[[ 34  51 -18  37 -10  40  17 -26]
 [ 22 -14  22 -54 -50 -55 -39 -37]
 [-38  -5 -42  42  43  41  -4  34]
 [  0  -2   0  -4  -4  -3  -3  -4]
 [ -3  -8  -4  -8  -6  -8 -11  -5]
 [  1  -2  -5  -4  -6  -3  -9  -7]]
->
[[  1  -2  -5  -4  -6  -3  -9  -7]
 [ 34  51 -18  37 -10  40  17 -26]
 [ 22 -14  22 -54 -50 -55 -39 -37]
 [-38  -5 -42  42  43  41  -4  34]
 [  0  -2   0  -4  -4  -3  -3  -4]
 [ -3  -8  -4  -8  -6  -8 -11  -5]]

[[  4  12  51 -25  18   2   6  15  24]
 [  2   0   0   1   3   3   3  -3  -1]
 [  0   1   1   1   3   0   1   0   0]
 [  3  -2  -1   1  -2  -1   1  -3  -1]
 [  1   0   0  -1   1  -1   0   1   0]
 [  0   0   0   0   0   0   0   1   0]]
->
[[  0   0   0   0   0   0   0   1   0]
 [  4  12  51 -25  18   2   6  15  24]
 [  2   0   0   1   3   3   3  -3  -1]
 [  0   1   1   1   3   0   1   0   0]
 [  3  -2  -1   1  -2  -1   1  -3  -1]
 [  1   0   0  -1   1  -1   0   1   0]]

[[ 29 -37  20]
 [ 23   6 -33]
 [ 47 -27 -39]
 [-30  47 -33]
 [ 22  23 -50]
 [ 21 -47  49]
 [ 36 -34  -9]]
->
[[ 36 -34  -9]
 [ 29 -37  20]
 [ 23   6 -33]
 [ 47 -27 -39]
 [-30  47 -33]
 [ 22  23 -50]
 [ 21 -47  49]]

[[-13 -14 -20 -21  35  22 -14]
 [ 25 -12 -45 -32   0 -37  44]]
->
[[ 25 -12 -45 -32   0 -37  44]
 [-13 -14 -20 -21  35  22 -14]]

[[-43   0  -6]
 [  0   1  -1]
 [  1   0  -2]
 [-12  -5  22]
 [ -8  -1   0]
 [-41   0  -7]
 [ 28   7 -12]
 [ -3   0  -2]
 [ -4  -4   3]
 [  1  -1   3]
 [  4   4  -2]
 [  2   4  -4]]
->
[[  2   4  -4]
 [-43   0  -6]
 [  0   1  -1]
 [  1   0  -2]
 [-12  -5  22]
 [ -8  -1   0]
 [-41   0  -7]
 [ 28   7 -12]
 [ -3   0  -2]
 [ -4  -4   3]
 [  1  -1   3]
 [  4   4  -2]]

[[ 11  27  -9   1 -13 -15   6 -19  -7  -8   7]
 [  7   7  -6  -3  18  25 -24 -22  10   7   3]
 [  0   9 -15  -1 -36   4  -6   4 -11 -22 -22]
 [-14  -5  13   4   3 -18  21 -21   0   7  -9]
 [-32   4 -10  -3  -3  -3   4  15  -4 -41  -9]
 [ 12  -5   3  -1   7  -8  -3  -4  -1 -11  -9]
 [  2  -9  -2  -4  23  17  14   5 -19  21 -14]
 [ 17  36   6   2  19   2  12  14  -4   8   6]]
->
[[ 17  36   6   2  19   2  12  14  -4   8   6]
 [ 11  27  -9   1 -13 -15   6 -19  -7  -8   7]
 [  7   7  -6  -3  18  25 -24 -22  10   7   3]
 [  0   9 -15  -1 -36   4  -6   4 -11 -22 -22]
 [-14  -5  13   4   3 -18  21 -21   0   7  -9]
 [-32   4 -10  -3  -3  -3   4  15  -4 -41  -9]
 [ 12  -5   3  -1   7  -8  -3  -4  -1 -11  -9]
 [  2  -9  -2  -4  23  17  14   5 -19  21 -14]]

[[  1  13   0  -1  -1  42 -45  -2  -5  11  -3   0]
 [  0 -17   0  -1  -5 -42  41  -2  -2  -1   1   1]
 [  1 -38  -1  -3  -9  20  48  -4  -4   2  -1  -1]
 [  1  26  -1   2   7  22 -55   3   3  -6   0   1]]
->
[[  1  26  -1   2   7  22 -55   3   3  -6   0   1]
 [  1  13   0  -1  -1  42 -45  -2  -5  11  -3   0]
 [  0 -17   0  -1  -5 -42  41  -2  -2  -1   1   1]
 [  1 -38  -1  -3  -9  20  48  -4  -4   2  -1  -1]]

[[-15   0  -9  -9  -4 -37  26 -25  -7  13  -3  23   2  22]
 [-16   6   0 -15  -6 -42  20 -21  -2   1   3  23  -2  31]
 [ -1   7  -6   1 -11 -18  17  -3  15   0   4  31 -10  -3]
 [ -4   9  -3   2 -15 -13  11 -14  15  -2  11  27  -5  -4]
 [-19   7  -9  -4  -7 -35  20 -23  -2   4   3  30   2  13]
 [  2   3  -8  -1 -18 -11   8  -8  -3   4   1  19   2  -6]]
->
[[  2   3  -8  -1 -18 -11   8  -8  -3   4   1  19   2  -6]
 [-15   0  -9  -9  -4 -37  26 -25  -7  13  -3  23   2  22]
 [-16   6   0 -15  -6 -42  20 -21  -2   1   3  23  -2  31]
 [ -1   7  -6   1 -11 -18  17  -3  15   0   4  31 -10  -3]
 [ -4   9  -3   2 -15 -13  11 -14  15  -2  11  27  -5  -4]
 [-19   7  -9  -4  -7 -35  20 -23  -2   4   3  30   2  13]]

[[  5 -14  18   4  17]
 [-13 -14  -3  -7  16]
 [  6  -7  -7  -6  -8]
 [  7  -8  -5  -7  -4]
 [ 15  -7  -3  -8  -3]
 [ 52  -7  -8   4  18]
 [  9  -7  17   3  23]
 [ 17 -16 -15  -8  17]
 [ 37 -17  24  -7   9]
 [  7  -8  -1  -9   1]
 [ -1   4  14  -8  -4]
 [  8  -7  -5  -8  -2]]
->
[[  8  -7  -5  -8  -2]
 [  5 -14  18   4  17]
 [-13 -14  -3  -7  16]
 [  6  -7  -7  -6  -8]
 [  7  -8  -5  -7  -4]
 [ 15  -7  -3  -8  -3]
 [ 52  -7  -8   4  18]
 [  9  -7  17   3  23]
 [ 17 -16 -15  -8  17]
 [ 37 -17  24  -7   9]
 [  7  -8  -1  -9   1]
 [ -1   4  14  -8  -4]]
